cols: K A W H L
.55  .04  .79  -.22  -.35  <105>
-.04  .00  -.09  -.09  .09  <155>
.57  .03  .79  -.21  -.30  <171>
.03  -.26  -.56  -.40  .39  <36>
-.01  .04  .02  -.13  -.05  <82>
.17  .04  .75  -.17  -.14  <99>
-.01  .04  .02  -.13  .06  <64>
.34  .17  .33  -.56  .03  <202>
-.03  .03  -.03  -.08  .08  <197>
.68  .04  -.04  -.16  .09  <178>
.69  .01  .85  -.76  .12  <174>
common <202> <99>:  | .17
asked: .01  .85 | <174>

cols: G M B P
-.01  -.04  .56  -.64 -> <48>
.55  -.17  -.40  .28 -> <122>
.73  -.02  -.08  .11 -> <60>
.29  .55  -.34  .11 -> <181>
-.40  -.33  -.27  .50 -> <91>
-.40  -.39  -.16  .30 -> <70>
-.35  -.04  -.38  .40 -> <170>
.73  -.36  -.08  .11 -> <63>
-.33  -.40  .12  .28 -> <84>
-.38  .59  .68  -.55 -> <101>
common <60> <181>:  | .11
asked: -.04  .56 | <48>
down: -.39  -.04  -.36 | M
common <122> <181>:  | .55
common <101> <170>:  | -.38
common <91> <70>:  | -.40

cols: D F Y Q
.58  .07  -.27  -.83 -> <13>
.14  .61  -.17  -.28 -> <133>
.03  -.17  .07  -.08 -> <65>
.14  .63  -.26  -.17 -> <167>
-.16  -.45  .55  -.05 -> <183>
.16  .65  -.35  -.30 -> <164>
.06  .62  -.26  -.27 -> <75>
.14  .63  -.25  -.33 -> <118>
.14  .59  -.12  -.24 -> <210>
.24  .61  -.80  -.83 -> <108>
.16  .65  -.35  .62 -> <5>
.25  -.04  .79  .23 -> <90>
common <75> <5>:  | .62
common <65> <167>:  | -.17
asked: .14  .59 | <210>
down: -.08  -.17  -.05 | Q
down: -.17  -.05  -.30 | Q
down: -.17  -.05  -.30  -.27 | Q
asked: -.35  .62 | <5>

cols: N S C U E R Z
-.80  .22  .56  .12  -.60  .23  .13 : <57>
.37  -.83  -.21  .56  .27  -.71  .55 : <97>
.16  .12  .49  .53  .45  .22  -.32 : <6>
down: -.83  .12 | S
asked: -.83  -.21  .56  .27 | <97>
common <97> <57>:  | .56
asked: .27  -.71 | <97>
common <57> <97>:  | .56

cols: V X T J
.31  -.40  .05  -.78 -> <38>
.31  -.40  .05  -.81 -> <53>
-.12  .02  .81  .81 -> <10>
down: -.40  .02 | X
asked: -.12  .02 | <10>

cols: gupes fuvol tidu gesod Fov neme Gav bubun govu
-.22  .22  .00  -.51  .39  .09  .12  -.17  .05 -> <3>
.17  -.15  -.25  .00  -.07  -.15  .25  .61  -.03 -> <162>
-.01  .18  .03  -.09  -.50  .10  -.02  .23  -.14 -> <138>
.17  -.22  -.12  -.33  -.10  .21  -.22  -.09  -.30 -> <103>
-.13  .48  -.06  -.40  -.36  .18  .18  -.20  -.10 -> <94>
-.40  -.34  .18  -.22  -.20  -.09  .19  -.03  .11 -> <22>
-.11  -.01  -.31  -.27  -.35  -.10  -.06  -.12  .08 -> <146>
-.20  .14  -.03  -.33  .08  .17  .21  -.01  .15 -> <49>
-.26  -.19  .36  .11  -.46  .27  .17  -.29  .06 -> <25>
down: .03  -.12  -.06  .18 | tidu
common <138> <94>:  | .18
asked: -.40  -.36  .18  .18  -.20 | <94>
down: -.14  -.30  -.10  .11  .08  .15 | govu
asked: .18  .18 | <94>

cols: kon Num Kab sek Miv muviz
.08  .07  .30  .08  .15  .11 -> <54>
.10  .11  .13  -.08  .01  .16 -> <129>
-.27  .05  -.45  -.32  .36  -.23 -> <141>
.05  -.03  .00  .12  -.10  -.01 -> <195>
-.45  .21  -.06  -.32  .36  -.02 -> <23>
.19  .11  .14  .45  .02  -.04 -> <28>
.12  -.02  .31  .12  -.25  .19 -> <128>
-.08  -.02  -.10  -.12  -.39  -.12 -> <185>
-.22  .11  .57  -.25  -.78  .43 -> <12>
-.27  .05  -.45  -.15  .49  -.01 -> <165>
asked: -.08  -.02  -.10 | <185>
asked: -.27  .05  -.45  -.32  .36  -.23 | <141>
common <128> <195>:  | .12

cols: tedo Tobe Beze zegu Vakiz dened latoz
-.22  -.07  .17  -.25  .30  .54  .04 = <134>
-.22  -.07  .17  -.25  -.76  .54  .04 = <41>
.39  .06  .33  .05  -.05  .17  -.01 = <110>
-.22  -.07  .17  -.25  -.76  -.35  .03 = <42>
common <134> <110>:  | .17
asked: -.22  -.07  .17  -.25  -.76  .54  .04 | <41>

cols: medul tate nonal liv
.72  -.66  .26  .04 -> <61>
.53  .05  .69  .15 -> <4>
.65  -.19  .08  .31 -> <130>
-.30  -.58  .07  .27 -> <74>
.71  .54  .20  .05 -> <80>
common <4> <80>:  | .05
down: .05  -.19 | tate
down: -.30  .71 | medul
asked: -.66  .26 | <61>
asked: .72  -.66  .26  .04 | <61>

cols: palav Kufun dafu rofe
.27  -.25  -.23  .15  <115>
.14  .27  -.23  .15  <59>
.14  .27  -.23  .10  <40>
asked: -.25  -.23  .15 | <115>
asked: .14  .27  -.23  .15 | <59>
down: .14  .14 | palav
asked: .14  .27  -.23  .10 | <40>

cols: Soko Nerab tireg sedug
.21  -.22  .09  .38 : <131>
.15  -.24  .13  .34 : <9>
.27  .15  -.22  .25 : <109>
.27  .15  -.22  .24 : <51>
common <131> <51>:  | -.22
asked: -.22  .25 | <109>
down: .34  .25  .24 | sedug
asked: -.22  .09  .38 | <131>
common <109> <131>:  | -.22
asked: .27  .15  -.22  .25 | <109>
down: -.24  .15  .15 | Nerab

cols: suke dupep nud doged Gimu patof Seb
-.83  .04  -.34  -.03  -.15  .38  .13 = <102>
-.23  .00  .00  .00  .23  .59  .22 = <114>
.38  .04  -.22  -.12  -.30  -.34  .05 = <136>
-.49  .55  -.37  -.01  .04  .60  .00 = <77>
asked: .00  .23  .59  .22 | <114>
common <77> <114>:  | .00

cols: geg Muvol pige Sezi lugeb
-.42  .52  -.12  .09  .48 : <85>
-.39  .74  .01  .42  .51 : <180>
-.43  -.58  -.26  .47  -.47 : <139>
.47  -.40  -.20  -.04  .21 : <179>
.09  -.39  .18  -.43  .49 : <113>
-.27  -.14  -.45  .33  .42 : <47>
.02  -.03  .51  .08  -.39 : <19>
.24  -.65  -.09  .10  -.39 : <98>
-.53  -.26  -.20  .40  -.30 : <107>
-.35  -.62  -.40  .49  -.23 : <154>
common <47> <180>:  | .42
down: -.03  -.65 | Muvol
down: .09  -.27 | geg
asked: .08  -.39 | <19>
asked: .01  .42  .51 | <180>
asked: -.12  .09 | <85>
asked: -.14  -.45 | <47>

cols: dogub pazep Sevi bugin
-.15  .60  -.39  -.16 = <27>
.74  -.50  .05  -.15 = <56>
-.16  .05  -.59  -.15 = <18>
down: .74  -.16 | dogub
common <27> <56>:  | -.15
common <56> <27>:  | -.15
asked: .74  -.50  .05  -.15 | <56>
down: .05  -.59 | Sevi

cols: bul rar solen Kem peku bupap
.73  -.14  -.32  -.01  .51  -.68  <39>
-.71  -.59  .73  .61  .51  .74  <66>
-.71  -.59  .73  .61  -.63  .16  <14>
common <39> <14>:  | .73
asked: -.59  .73  .61  -.63  .16 | <14>

cols: Kene Mibud Tasog Dof
-.72  .61  .35  -.36 = <37>
-.12  -.63  -.09  .42 = <149>
-.66  -.57  -.42  .19 = <43>
.57  .48  .39  -.40 = <125>
.40  -.40  .09  -.36 = <8>
asked: .39  -.40 | <125>
down: -.09  -.42  .39 | Tasog

cols: Sig kop melar nufak zukif sef luz fazu
.31  -.02  .02  .02  .02  -.26  -.19  .02 : <144>
-.07  .15  .09  .06  .07  -.03  .07  .07 : <24>
.44  -.04  .01  .02  .01  -.33  .02  .02 : <55>
.37  -.14  -.15  -.12  -.17  -.03  -.12  -.13 : <173>
-.55  .06  -.02  -.05  -.02  .31  -.04  -.04 : <151>
-.79  -.09  -.20  -.21  -.19  .57  -.20  -.22 : <147>
.71  .08  .16  .17  .16  -.57  .17  .18 : <161>
.14  -.10  -.11  -.10  -.12  .00  -.10  -.11 : <135>
common <147> <144>:  | -.19
down: -.09  .08  -.10 | kop
down: .02  .06  .02  -.12 | nufak
down: .37  -.55  -.79  .71 | Sig

cols: pib nidep vir ligi nilav
.26  -.58  -.03  -.13  -.42 -> <112>
-.16  -.17  -.27  -.04  .04 -> <17>
.23  -.22  .04  -.27  .14 -> <73>
.10  .33  -.10  .49  -.16 -> <140>
-.33  -.05  .19  -.10  .31 -> <127>
.04  -.46  .35  -.10  -.09 -> <166>
.19  .11  -.60  .53  .25 -> <46>
.49  .72  -.48  .10  -.11 -> <203>
.07  -.05  .11  -.16  .48 -> <92>
.13  .17  .05  -.14  .02 -> <67>
.11  -.05  .07  -.18  -.30 -> <62>
down: -.04  -.27 | ligi
asked: .07  -.05  .11 | <92>
asked: .11  -.05  .07 | <62>
asked: .04  -.46  .35 | <166>
down: -.33  .04  .19  .49  .07  .13  .11 | pib
down: -.27  .04  -.10  .19  .35  -.60 | vir
down: -.33  .04  .19  .49 | pib

cols: Gibak lel zakar depi Vede Fof Zuda
-.77  .20  -.55  -.51  .03  .03  .29 -> <104>
-.07  .14  -.26  -.09  .03  -.03  .08 -> <30>
-.19  .31  -.26  .07  .03  -.34  -.35 -> <100>
down: .03  -.03 | Fof
down: -.03  -.34 | Fof

cols: Ror difup ropo zupa Neb
.27  .20  -.15  .34  -.78 : <116>
-.42  -.41  -.02  .62  -.24 : <83>
.10  -.01  -.28  -.41  .51 : <33>
.65  -.24  .42  -.59  .53 : <95>
common <33> <83>:  | -.41
down: .62  -.41 | zupa
asked: .62  -.24 | <83>

cols: vuko Lom nogi vusa lor Sode reb Bep
-.44  .39  .07  .51  .47  .23  -.60  .29 : <72>
.38  .39  .07  .51  .47  .54  -.60  -.14 : <50>
-.44  .39  .07  .51  .47  .23  -.60  .50 : <29>
-.44  .39  .54  .51  .47  .54  .39  .17 : <16>
asked: .38  .39  .07  .51  .47  .54  -.60  -.14 | <50>
down: .54  .23  .54 | Sode
asked: -.44  .39  .07  .51  .47  .23  -.60  .50 | <29>
down: .38  -.44  -.44 | vuko

cols: reto kor kepo pimo
.22  -.66  -.58  -.11 : <124>
-.46  .17  .58  -.58 : <78>
.16  .17  -.15  -.44 : <21>
-.10  .28  .40  .59 : <152>
.67  .41  -.15  .38 : <157>
.27  -.71  -.06  -.05 : <194>
-.57  -.10  -.37  -.06 : <159>
.47  .53  -.22  -.25 : <163>
.12  -.35  .22  -.50 : <200>
.52  -.03  -.17  -.58 : <201>
-.63  -.44  .24  -.62 : <132>
common <159> <194>:  | -.06
asked: -.10  .28 | <152>
common <201> <124>:  | -.58
common <21> <157>:  | -.15
down: .41  -.71  -.10  .53  -.35 | kor
common <159> <152>:  | -.10

cols: Gogod ponu bav pezo bomo gar piro
-.08  .02  -.10  -.01  .51  -.43  -.21 -> <32>
-.22  -.03  -.40  -.22  -.06  .07  .42 -> <93>
-.32  .02  .08  .00  -.17  -.11  -.22 -> <89>
-.04  -.69  .14  -.19  -.31  .60  .02 -> <2>
-.44  -.46  -.11  -.31  .48  .14  .34 -> <191>
.24  .10  -.07  -.04  -.45  .03  -.12 -> <156>
.40  -.17  .27  .06  -.11  .10  -.06 -> <153>
.15  .21  .29  .04  .06  .33  .42 -> <168>
-.34  -.20  .30  -.32  -.13  .22  -.34 -> <119>
.16  -.20  .19  .19  .12  -.04  -.13 -> <148>
common <89> <191>:  | -.11
down: -.43  .07 | gar

cols: Ziv Mekot Mef kilub luv suru mados donu
-.01  -.10  .25  -.30  -.30  -.31  .56  -.27 : <11>
.17  .04  .20  -.33  -.27  -.75  -.10  .06 : <87>
.14  .02  .22  -.35  -.21  -.72  .02  .00 : <58>
.17  .04  .20  -.33  -.17  -.75  -.10  .06 : <35>
.08  -.05  .26  -.36  -.28  -.56  .33  -.16 : <7>
.04  .22  -.33  -.17  -.75  -.10  .06  -.05 : <150>
asked: .04  .20  -.33  -.17  -.75  -.10  .06 | <35>
down: .17  .14  .17 | Ziv

cols: patu git Lopu zer ladu dosis Bel Kif
-.10  -.19  .00  -.64  .21  -.66  .02  -.68 = <123>
-.02  .03  -.15  .75  -.16  -.36  .42  -.20 = <79>
-.41  -.42  -.53  .18  -.65  .35  .35  -.51 = <31>
down: -.36  .35 | dosis
down: -.15  -.53 | Lopu

cols: Tus fisap zemo pulu Zasem Gasi Fibis
.07  .27  -.31  .01  .31  -.30  -.35  <117>
-.20  -.10  .00  -.62  .10  -.05  -.05  <20>
.09  .13  .40  .41  .27  .10  -.09  <137>
.11  .16  -.03  -.10  -.25  .10  -.04  <52>
-.02  -.30  .40  .51  .83  .17  -.11  <86>
down: -.05  -.09  -.04 | Fibis
common <117> <86>:  | -.30
common <86> <137>:  | .40
asked: -.05  -.05 | <20>
asked: .27  -.31  .01  .31  -.30  -.35 | <117>

